(in the rows, 128 means zero)
Rows swapped in pairs by one turn or mirror: which row each one swaps with:
tibe: [109 140 134 117 126 128 148 104  97 151 132 114 121 161 168 104 177 100
 147 152 108 102 128 168 128 133 121]
Faza: [150 148 163 118  98 158 158 120  92 124 151 133 140 151 137 124 163 134
 165 144 105  95 138 131 153  87 133]
vafa: [124 130 121 158 113 168 158 137 107 170 166 135 135 150 140 136 145 155
 143 128 123  88 138 126 123  85 137]
Lage: [108 132 120 136 134 122 119 112  96 167 133 149 112 137 137 119 187 132
 117 128 114  79 105 137 134 125 141]
mab: [120 132 157 157 111 144 139 131 116 160 179 127 137 164 129 130 150 150
 143 118 105  75 131 133 124  97 119]
biman: [ 96 131 143 135 143 120 125 118  94 172 132 126 118 132 125 120 185 138
 132 126 125  85 112 133 133 135 144]
beti: [ 98 135 119 134 133 129 131 118 111 183 135 120 117 147 140 121 184 126
 114 134 115  83 110 152 114 119 128]
pefan: [118 108 131 150 120 107 140 151 106 141 164 137 138 147 154 133 125 109
  94 154 139 145 127 148 154 107 129]
Vubiv: [109 122 139 136 132 126 127 118 101 170 129 140 109 129 123 115 193 137
 134 127 122  74 100 123 131 120 139]
zabab: [113 119 138 137 122 119 127 154 114 139 147 150 113 114 113 120 118  98
 158 130 114 135  92 112 149 126 127]
Zuvu: [161 140 177 120 104 144 156 123  93 130 137 138 148 152 140 132 166 120
 168 137 104  98 141 134 142 111 129]
Kudaz: [151 153 182 125  97 155 157 127  95 132 151 130 138 159 131 129 169 133
 148 148 113 103 136 139 143 102 123]
lik: [116 143 125 107 124 130 147 106 106 152 122 134 103 147 161 116 175  90
 140 156 119  90 116 166 128 124 126]
Foruv: [110 124 114 141 131 111 135 149 105 144 177 140 130 147 160 125 123 101
 104 160 137 131 115 161 143 109 124]
bibe: [107 115 145 138 123 134 123 140 120 119 126 144 123 134 100 113 122 111
 146 136 122 132 106 105 154 131 117]
vamis: [165 149 149 119 100 146 170 124 100 123 133 136 147 146 133 128 163 139
 157 147 110  97 118 127 143  88 112]
kosi: [121 131 124 145 121 130 134 120  94 180 127 137 113 130 131 127 177 129
 136 144 111  78  97 115 127 131 152]
loze: [114 148 132 108 115 130 149  97 104 142 125 117 101 143 162 106 176 107
 141 161 109  91 123 162 133 115 128]
kivez: [116 148 111 118 121 135 157 110 110 153 133 118 108 141 182 120 171 107
 140 164 111 102 123 153 117 108 114]
lemiz: [104 119 148 147 127 116 133 136 134 135 129 132 109 130 119 123 124 101
 160 137 123 136 102 102 135 140 117]
zek: [105 132 115 128 137 127 134 117  99 174 124 119 120 130 131 119 186 128
 140 131 123  80 106 119 129 126 148]
zasob: [117 138 136 145 127 131 125 120  86 171 128 144 114 136 129 133 184 129
 114 144 117  80 103 111 129 132 143]
rit: [160 142 152 130 100 160 159 121  88 127 131 140 149 151 138 124 171 132
 161 140 114 106 127 115 138  92 118]
fomu: [126 118 122 146 120 104 134 149 109 143 168 139 141 150 159 144 118 120
 100 138 142 134 120 153 148 101 119]
sepa: [129 130 124 143 120 106 142 142 120 140 174 143 147 160 151 136 119 105
 111 145 133 139 118 166 145  90 119]
lefe: [110 113 136 149 121 116 126 139 132 129 133 154 129 114 116 127 117 103
 152 127 115 134 108 115 142 122 120]
Pezu: [113 138 138 118 123 130 159 109 107 147 137 116 111 155 166 106 177 102
 143 165  95  93 123 161 143 136 120]
Zuga: [127 161 128 126 121 125 149  97 116 157 137 120 116 134 182 119 167 111
 139 155 118  96 129 165 124 118 117]
Pafan: [126 153 127 127 100 125 153 111 109 148 115 113 113 141 178 115 170 103
 134 167 103  97 121 145 122 123 125]
Pogit: [118 115 145 156 115 125 129 140 124 122 146 150 121 112 122 126 119  98
 148 139 113 136 106 102 149 129 119]
Mezo: [111 128 155 145 121 131 132 140 134 131 136 153 127 114 120 128 110 106
 155 133 116 133 104 101 143 125 119]
kavi: [122 124 116 142 135 119 136 144 111 139 167 153 128 157 156 128 123 106
  93 153 142 139 112 153 140 109 119]
vogos: [154 154 173 124 109 133 156 112  91 131 132 133 140 147 118 129 174 130
 167 133 108  95 124 123 131 102 126]
Leme: [155 143 172 116 103 139 154 127  90 128 134 142 156 142 136 129 172 135
 153 131 112  96 128 128 157  88 119]
Diro: [116 115 121 144 121 117 150 150 116 135 174 147 136 162 164 135 116  99
 109 150 131 140 121 150 150 106 121]
vovun: [121 118 114 146 131 114 134 144 117 140 162 157 129 156 163 127 128 103
  88 160 132 124 122 155 148 105 123]
Pag: [112 116 103 126 131 136 149 121  89 170 129 126 117 121 134 125 187 130
 129 140 133  89 109 125 140 127 149]
fufal: [119 122 116 145 126 103 147 143 113 137 162 156 140 145 173 129 126 112
  97 154 148 125 113 148 148  99 126]
zezuz: [116 136 129 122 116 129 153 101  97 156 135 104 118 138 174 110 178 103
 157 166 115 101 130 160 140 124 135]
Zegu: [120 135 120 127 129 142 172 105 104 151 142 123 108 156 174 112 180 105
 138 158 113  94 144 162 135 111 129]
sokig: [147 143 181 113 114 150 148 133  92 128 143 133 145 149 127 135 179 130
 157 137 103 108 131 122 150 104 120]
kiriz: [114 115 125 130 134 107 140 151 112 137 171 143 134 161 158 133 125 103
 100 136 137 137 128 161 144 102 126]
Kaved: [146 140 174 127  96 154 163 122  99 127 151 126 146 153 138 135 158 132
 168 145 124  99 135 120 149  87 124]
tiru: [113 121 148 133 123 109 136 134 121 119 125 149 129 122 114 131 126 102
 143 135 127 140  93 105 148 132 120]
vageb: [123 113 117 131 129 103 141 147 108 134 170 137 138 140 148 127 123 107
  96 144 141 141 122 160 147 106 115]
laz: [119 117 126 151 126 107 124 141 100 134 171 147 137 151 158 132 123 110
  97 144 143 135 114 141 151  95 117]
Nizuz: [115 125 127 131 132 112 146 148 105 146 167 144 140 144 163 130 126 108
  90 152 145 138 119 155 154 107 128]
faliz: [127 136 126 118 120 129 162  95 110 142 118 125 112 147 179 115 175 106
 142 161 120  97 136 156 128 118 114]
Kegu: [124 126 147 151 111 160 156 140 102 165 160 125 152 142 124 136 172 149
 155 128 115  92 123 105 142  95 142]
mus: [118 126 139 147 116 148 157 129 115 164 162 105 146 168 126 134 144 156
 133 119 127  87 142 126 125  90 123]
gunun: [110 115 164 137 117 125 138 150 130 129 133 144 127 128 112 128 113 108
 153 131 116 129 110 109 148 140 132]
puf: [125 116 150 153 109 127 142 150 128 128 144 138 130 124 112 139 118 103
 162 132 121 137 117  97 154 125 128]
pibo: [116 119 154 142 122 132 135 145 120 118 139 143 129 118 102 126 121 115
 153 137 126 132 103  99 151 124 117]
fira: [114 112 133 142 121 111 141 146 112 139 174 135 124 149 152 120 122 122
 101 148 149 140 117 144 153  92 106]
lelud: [116 119 139 139 127 147 161 129 118 174 166 120 150 164 133 127 156 157
 133 119 124  78 137 138 138  91 123]
bife: [163 143 167 125 101 158 145 120 103 130 130 143 141 151 129 125 167 132
 152 134 110  93 133 140 139  86 110]
gonif: [128 131 142 152 115 156 145 137 109 167 169 124 138 172 136 132 157 153
 132 121 114  77 138 123 130  90 135]
Nukor: [123 119 133 145 109 153 163 141 106 175 175 116 136 159 141 129 152 150
 145 131 120  85 137 136 126  91 142]
toval: [136 121 121 137 134 111 146 159  99 140 171 154 145 160 156 135 136 112
 108 144 147 135 119 146 156  94 124]
zugel: [117 131 123 147 119 108 137 148 113 135 162 149 140 144 152 126 116 114
  93 161 150 131 129 152 144 106 119]
Sarog: [115 117 154 138 121 115 140 143 126 127 135 132 142 119 105 131 115 112
 159 138 119 131 109 102 148 129 132]
med: [119 122 115 139 130  95 134 141 117 142 155 144 126 149 156 131 137  98
  93 143 145 128 119 157 150 105 116]
riv: [113 149 114 113 120 137 159 101 111 149 123 130 114 127 165 109 183 105
 156 158 119  97 120 160 132 114 125]
vigiv: [116 127 135 144 108 156 164 133 108 164 169 111 142 152 128 133 144 161
 154 123 119  97 143 119 134  97 142]
povim: [106 107 136 149 121 122 126 142 127 134 129 142 118 116 123 136 124 104
 153 127 119 131 107 105 158 140 125]
tem: [105 124 143 142 119 124 130 148 124 126 136 154 137 111 112 122 118 101
 154 140 123 128 119 112 156 140 128]
dib: [116 138 113 124 106 133 151 106 105 148 140 126 127 150 177 106 173 121
 153 168 119  99 146 166 116 112 127]
mev: [105 127 124 138 130 151 164 133 119 170 167 115 152 154 135 136 148 147
 148 119 122  84 145 131 131  94 125]
beviz: [113 131 116 144 136 128 129 123  89 173 131 143 118 132 135 121 187 117
 136 133 112  79 104 120 140 133 151]
Tives: [161 145 172 116 111 166 156 125 101 135 139 133 140 135 133 134 169 131
 160 135 116 104 145 127 161 113 127]
Retet: [116 118 148 152 115 120 130 135 121 120 132 144 119 118 125 133 126 104
 154 133 125 139 102  89 140 124 131]
peg: [112 121 153 146 130 122 137 138 123 125 147 141 136 122 114 128 117 107
 163 135 125 145  99  99 149 131 126]
Mil: [113 114 147 149 121 123 135 129 128 127 124 143 117 119 116 125 137  97
 151 147 123 146 101 108 165 134 128]
Buro: [105 108 133 140 124 128 132 141 119 129 139 134 125 120 114 130 110  98
 154 129 120 142 107 111 148 130 127]
Mori: [111 139 126 122 107 136 159 110 113 159 126 113 102 145 176 111 163  99
 142 162 104  97 130 157 128 126 122]
ref: [148 138 163 110 108 150 160 139 107 124 137 132 159 149 139 122 173 124
 154 129 103  95 145 133 163  98 116]
gat: [145 136 169 117  99 151 138 121  92 126 128 145 146 147 120 115 180 136
 163 142 111 102 142 130 140 114 129]
gaguk: [116 130 112 145 118 103 135 150  99 139 175 140 147 155 163 120 119 108
 112 158 137 132 115 150 149  99 129]

Swapped with bife: zezuz
Swapped with sokig: kivez
Swapped with Lage: vigiv
Swapped with mab: Pag
Swapped with faliz: Zuvu
Swapped with Foruv: pibo
Swapped with Kegu: beti
Swapped with Faza: loze
Swapped with Mori: Leme
Swapped with gonif: zek
Swapped with sepa: Mil

Rows swapped in pairs by one turn or mirror: which row each one swaps with:
Kulup: [121 131 121 111 131 102 131 136 123 124  90 134 114 142 127 113 114 134
  80 117]
Belu: [115 166 117 156 147 137 115 161 123 139 156 116 106 143 119 121 135 153
 121 151]
fibon: [ 93 134 119  95 127 138 142 102 144 116 102 126 135 127 148 127 130 148
  88 140]
Das: [123 121 124 139 136 121 134 126 148 118 109 131 103 154 113 129 144 162
  71 104]
mosar: [103 157 118 154 134 133  97 117 127 138 116 138 111 151 131 106 160 140
 103  79]
Nitob: [ 81 139 122 101 129 127 129 153 130 130  88 133 116 135 130 123 140 139
  92 149]
Barin: [122 140 122 172 128 120 131 152 130 133  93 149 113 139 153  97 131 130
 102 140]
bonu: [102 139 123 105 137 122 123 187 124 117 111 128 120 139 133 127 141 153
  90 138]
mot: [138 137 123 168 131 113 133  94 121 125 141 139 121 147 132 125 132 128
  72 143]
teve: [ 82 136 122 127 140 114 141 125 106 105 130 165 109 153 118 120 120 134
 129 158]
Pogun: [119 159  98 137 125 141 118 128 103  97 102 131 117 140 136 107 121 116
 108  97]
dipo: [ 87 124 144 145 145 128 135 145 115 130 118 121 104 139 134 135 139 170
  66 117]
kigi: [127 138 115 151 129 169 126 108 127 117 158 142 118 143 143 106 138 132
  64 131]
garet: [111 139 126 133 121 139 121 140  95 114 109 141  93 152 141 126 151 130
 152 133]
pufo: [104 120 134 149 140 133 150 124 152 138 150 150 126 143 137 131 172 166
 112 144]
nof: [108 125 145 137 146 122 139 137 110  96 152 136 125 143 151 140 113 154
 130 151]
Bime: [113 140 122 182 134 141 135 107 124 121 158 146 120 138 135 132 133 141
 139 110]
susit: [141 142 121 132 133  92 128  99 133 123 130 118 128 141 135 114 129 130
  88 118]
zugaf: [138 134 116 105 147 133 128 134 134 133 176 134 110 133 138 116 134 130
 124 130]
tuv: [110 146 141 156 131 124 120 139  98  93 132 122 132 121 142 130 107 126
 109 143]
tono: [ 97 149 137 133 140 130 142 147 134 135 146 146 144 134 157 152 148 166
  93 161]
temin: [ 82 128 102 108 121 152 141 134 116 126 151 159 144 148 162 104 151 148
 111 143]
Zil: [ 93 141 125 114 132 150 126 135 126 116 168 143 109 148 125 145 123 136
 139 149]
mevef: [114 140 106 140 115 149 139 153  93  83 124 145 123 136 137 115 131 110
 122 143]
Fanek: [ 90 158 106 147 120 130 113 143 135 160 136 131 133 129 132  87 142 136
 100 100]
Sezaf: [ 82 143 133 143 135 149 148 150 105 128 136 151 145 130 168 119 119 122
 118 148]
Kat: [ 79 134 121 172 133 153 136 132 118 119  88 153 122 143 135 114 146 152
  86 104]
Baf: [134 137 119 173 133 142 124 117 124 123 175 131 109 139 119 124 150 153
  94 129]
Guk: [ 74 142 131  88 134 116 125 118 130 133 147 123 120 127 127 113 132 132
 102 105]
rufi: [105 169 127 155 119 122 133 138 114 134 154 131 139 114 158 106 123 131
 122 149]
pev: [115 175 107 148 122 153 111 117 138 150 123 145 134 130 143 116 163 124
 121 117]
zibu: [102 150 132 111 127 152 100 147 119  93 101 129 117 159 139 142 126 137
 100 112]
balu: [110 172 145 158 121 138 122 127 123 128 135 136 144 120 145 135 148 123
 124 159]
galir: [ 94 135 121 182 129 124 137 152 120 133 151 156 119 149 127 116 143 138
 140 116]
zuk: [121 136 126 123 139 161 131 123 105 132  82 142 125 131 143 129 133 137
 104 157]
Pov: [123 157 139 170 143 122 122  98 148 134 118 127 115 122 122 130 154 141
 104 118]
viz: [ 69 140 133 167 132 103 134 120 124 123 136 141 128 148 130 123 149 166
 136 134]
Vuga: [113 128 130 142 131 152 118 126 149 129 121 109 107 143 142 115 151 147
  83  78]
tanu: [ 74 144 129 114 119 155 122 106 134 124 140 150 116 131 139 108 131 140
  58 117]
nom: [103 142  94 126 131 119 177 128 145 140 147 148 124 151 128 102 141 147
  86 123]
fute: [102 141 106 159 129 124 127 149 108 147 150 124 120 118 135  89 110 122
 113 108]
Kimak: [ 64 137 120  98 137 131 127 143 119 124  98 116 110 137 140 125 129 144
 115 105]
Fetu: [ 80 144 120 172 135 143 134 130 134 122 165 138 118 135 142 100 149 141
  79  94]
Zavep: [102 132 113 140 119 106 148 158 113 128 159 144 131 144 132 104 117 129
 134 143]
meni: [104 156 128 108 127 123 134 101 125 129 122 125 111 131 143 105 120 132
  59 121]
rovu: [ 87 138 125 134 137 124 148 144 109 108 142 170 139 152 139 126 120 145
 111 171]
Baga: [ 55 144 119 141 130 150 130 111 120 122  94 143 114 145 133 109 129 140
  91 144]
Roka: [111 116  98 105 122 146 137 124 120  98 136 166 104 163 146 119 128 141
 111 103]
mer: [127 110 136 162 128 157 134 120 141 116 162 121 119 136 139 132 139 152
 121 127]
Vopi: [144 137 126 129 134 161 138 156 123 125 115 123 120 145 132 127 137 136
 143 132]
lek: [ 94 137 122 142 131 154 125 111 125 127 109 140 124 144 145 130 144 138
 115  65]
Zofu: [ 92 160 102 132 137 113 111 107 124 107 122 147  93 170 137 123 134 142
  83 107]
sadig: [118 136 117  96 131 152 133 142 113 104 145 144 113 152 129 120 129 180
 101 114]
zaso: [126 141 126  77 143 138 125 134 139 127 127 160 115 137 128 110 134 142
 113 120]

Swapped with Kulup: Zavep
Swapped with kigi: pev
Swapped with mosar: Baf
Swapped with meni: rufi

Rows swapped in pairs by one turn or mirror: which row each one swaps with:
salos: [141 119 150 108 115 138 173 135 145 108 136 142 103 147 143 152]
Vop: [144 137 158 127 145  95 131 119 158 133 158  92 134 135 116 147]
sifis: [143 139 130 129 111 102 138 115 168 118 178 146  91 141 118 127]
gefa: [146 114 118 110 116 117 115 131 145 112 140  92 105 110 109  97]
bona: [147 128 118 132 100 120 150 148 164 124 164 140  82 137 116 118]
Sanog: [146  95 154 150 166 115 121 117 139 129 141 110 120 125 116 136]
Rif: [151 131 120 129 114 114 155 123 177 128 167 139  76 136 120 117]
Koni: [137 140 161 135 157 123 144  93 128  94 150 114 100 150 110 152]
sofoz: [127  99 119 128 139 140 125 123 125 120 125 101 106 136 116  88]
tavos: [169 145 128 122 122 132 138 111 132 116 127 111  81 159  86 113]
kuv: [130  95 125 121 140 137 116 115 132 107 129  95  88 126 100 102]
pul: [169 144 144 118 114 124 138 122 141 123 130 107  87 163  86 105]
peguk: [153 135 153 110 152 161 141 117 137 152 133 115 113 128 142 129]
dided: [155 145 125 135 135 140 132 121 137 113 140 109  74 154  78 119]
sur: [146 147 124 145 135 133 149 109 150 124 142  93  84 166  83 125]
Muk: [129 109 122 121 103 125 150 121 142 108 127  89 114 116  90 110]
kiv: [151 120 146 116 120 129 157 137 147 110 137 141 110 144 148 165]
kanef: [149 116 157 119 115 127 170 130 133 119 147 145 108 134 149 147]
dukuv: [162 125 116 129  97 125 139 139 149 129 161 129  82 123 137 115]
Luzaf: [156 127 154 105 151 155 139 124 142 158 137 120 116 132 137 122]
Fubav: [119 105 108 120 107 131 141 132 186 112 140 113 119 151 116 134]
Vunur: [131 133 159 132 156 114 137  96 119  99 152 109  88 150 115 145]
bobam: [131 133 138 119 133 152 149 125 150 124 143 120 158 136 133 128]
lopel: [117 105 105 137 132 139 113 113 168 122 132 119  86 151 133 132]
Resas: [128 104 118 129 132 133 119 123 197 112 136 100  98 140 123 138]
leb: [150 126 155 106 151 156 143 127 137 156 139 115 115 131 144 126]
nonem: [143 105 155 142 162 140 103 104 130 126 137 117 109 127 114 129]
Sis: [142 139 166 139 138  93 131 114 149 128 153  91 136 133 119 134]
Fegal: [147  97 125 102 121 142 147 125 143 110 130  96  94 125  82 109]
Bima: [144 137 158 134 139  88 136 118 155 137 154  99 132 133 120 143]
pozu: [118 111 105 118 126 118 118 123 175 112 154 123  95 166 124 125]
Gekoz: [148 137 157 126 146  93 129 116 161 136 160  99 135 137 111 138]
fupov: [126 134 160 126 162 118 155 106 118  95 149 110  96 135 108 133]
Pevis: [149 127 159 120 147 163 143 120 150 153 134 117 113 130 149 130]
soka: [124 113 111 125 140 141 139 126 187 138 129 102  98 163 109 125]
Rel: [124 123 147 127 112 131 157 129 163 130 147 128 155 137 121 130]
vobil: [141 115 156 124 108 123 166 135 147 109 144 136 102 134 150 157]
lede: [135 105 108 136 122 130 135 124 190 109 142 104 126 136 112 138]
Bedaz: [124 110 132 112 117 131 136 131 138 115 119  86 107 131 111  87]
lofe: [126 140 162 132 151 132 146  99 119  92 140 106  90 145 114 142]
kolor: [153 134 134 123 122 124 141 121 183 127 170 135  70 137 122 112]
mirov: [169 131 144 119 125 148 149 112 127 130 128 125  79 153  86 120]
puvi: [132 130 160 128 155 108 140 104 126  83 149 111  88 141 110 142]
sevu: [147 118 150 109 106 137 174 131 142 115 144 134 109 135 143 155]

Swapped with sevu: Vunur
Swapped with Rif: tavos
Swapped with puvi: salos
Swapped with kiv: fupov

